Each path below is one point turned by a fixed rotation once a step. After each direction that follows a path, write how fast that rotation turns it, in degrees per step (0 if it stays still).
Each turn is a multiple of 5 degrees from 10 to 175, or 0.
Each row of a path follows its step; steps can be skipped.
path 1
step 0: [ 23  -8 -10  -6  19  -2  -2   1  12 -14  11  -2   8 -14 -11  -7   0   6
   0  11  -1   9 -18  -8  -3 -12  13  -2  10 -29  -9   1 -18  26  12 -14
   4  -6   2   5  11   0   3  13  -4   0  10  21]
step 1: [-14  11  -7  16   2   2  -7  -6  -1 -17 -21   4  27   2 -17  -3  18   4
   6 -18   1  -3 -22  -8 -15   9  -7   6  -7   2  11  -5   1   1  13  25
   8   4  -2   3  -1  -8 -13  -1  18 -19 -10  -2]
step 2: [ -3  15   8   2  -5  -7  13 -14   2  13  11 -15   6  -9   1  -5 -12  -5
 -21  -4   1  16  -9  22   8   9  -5   0  21 -18   7  -9  -3   7 -14 -10
  12  -5  17  -6  12 -13 -34 -10  -7  10  -9  -6]
step 3: [ -2   2  21  25  -8  13  -2   8  -9 -15  -1 -16  14  -6   2 -21   7  -2
 -23  -5   8 -11  -1  -1  -2 -12   4   1  15  -7 -17  -7  -5  -7   4   0
 -17  -4 -13  22   5   2  17  11  11   3  13  18]
step 4: [ -3  -1   2   6   3   6 -11  -9 -23 -11  15 -21   1  11  -5   8  -4  -3
   6  -2   2  -6  -1 -10   9  15  -9 -20 -12 -15  16   8  15  -2  10   1
   1  11  -2  -2 -33 -20 -23 -14   0  -5  -7  14]
step 5: [ 29 -10  19 -15   8  23   5   9   7  -4  12   1   6   6 -14 -11 -10   2
  -7  -1   3   5  -4   7 -15  -2  -5  11  -7 -14  -2  -2  10  15 -19   0
  -7 -24  14 -10  20  -2  -6  12   4   5 -13  19]
step 6: [ -9 -12  -3   4  -5  13   6   6 -18 -10 -17 -16  12  -9  -5  -2   7 -26
  18  -7   2   9 -10 -14   9 -10 -11   5   1   3 -11  10 -14   4  13   9
  -6  -8 -21  17   7  11 -17  -2   8 -14 -15 -10]
step 7: [ 13 -19  -8  -5  -3 -19   0   1   5   1  10  -8  20  -9  -5   8   7 -19
 -14  -1  -5 -10 -20  14  -7   8  14 -16  15  -5  22   2  -7   3  -1 -11
  12   3  -9 -21  -6 -18  -5  -6  -6  15 -19   7]
step 8: [ 11   7   5  16   1  12 -11   5  -8   3 -11   4  19   3 -19 -33  -3   3
 -10  13   8  -3   1  -8  -7  11  14   2  -9  19 -12 -10  -5  -6  14 -13
   3  -7  10  19  20 -15  -9  13  13   8  -7  -2]
step 9: [-10   1   0 -11  12   8  12   7  -3 -10  10 -15  24 -16   2  14  -3   8
  -4   3   8   7 -14 -28  23  14  -2 -21   8 -17   9  -5  -7   6   5   4
  11  16  12  18  -4   5 -12  -6 -11  -9   7   4]
step 10: [ 14   0   6 -12 -21   6  -1  -3  -1   7   7   7  21   5  -8  -8  18   1
 -11 -27  -2 -11 -14   8 -17   7  -9   3   4 -23  12 -18  28  -1   3  -4
  -4  -9   6   0   4   2   4  -3  28   4   8   1]
Directions:
[ 1  1 -2 -1 -5 -1 -6 -2  0 -6 -2 -1  0 -1 -6 -3  3  0  4  1 -3 -9  2  4
 -2  0 -4 -3  0  2  0  0  3 -3  1 -1 11 -1  0 -8 -2  3 -3  0 -1  0  5  5]
115
[ 3 -1 -1 -5  7  1  6  0 -4 -5  5  0  0  3 -2  0  0  3  9  0  2  1 -2  0
 -5  4 -1  3  1 -1  1 -7  7  2  5  2 -2  1  2  1  1  1 -1  6 -4 -7  4 -3]
80
[ 2 -1 -2 -5  0  6 -3 -4  4  1  2  3  1  3 -2  3  0  3  3 -2 -4 -1 -5 -7
  6  1 -4  3 -4 -4 -3  3 -3  4  0  6  2 -7  9  1 -1 -2  3 -4  3 -2  2  2]
80
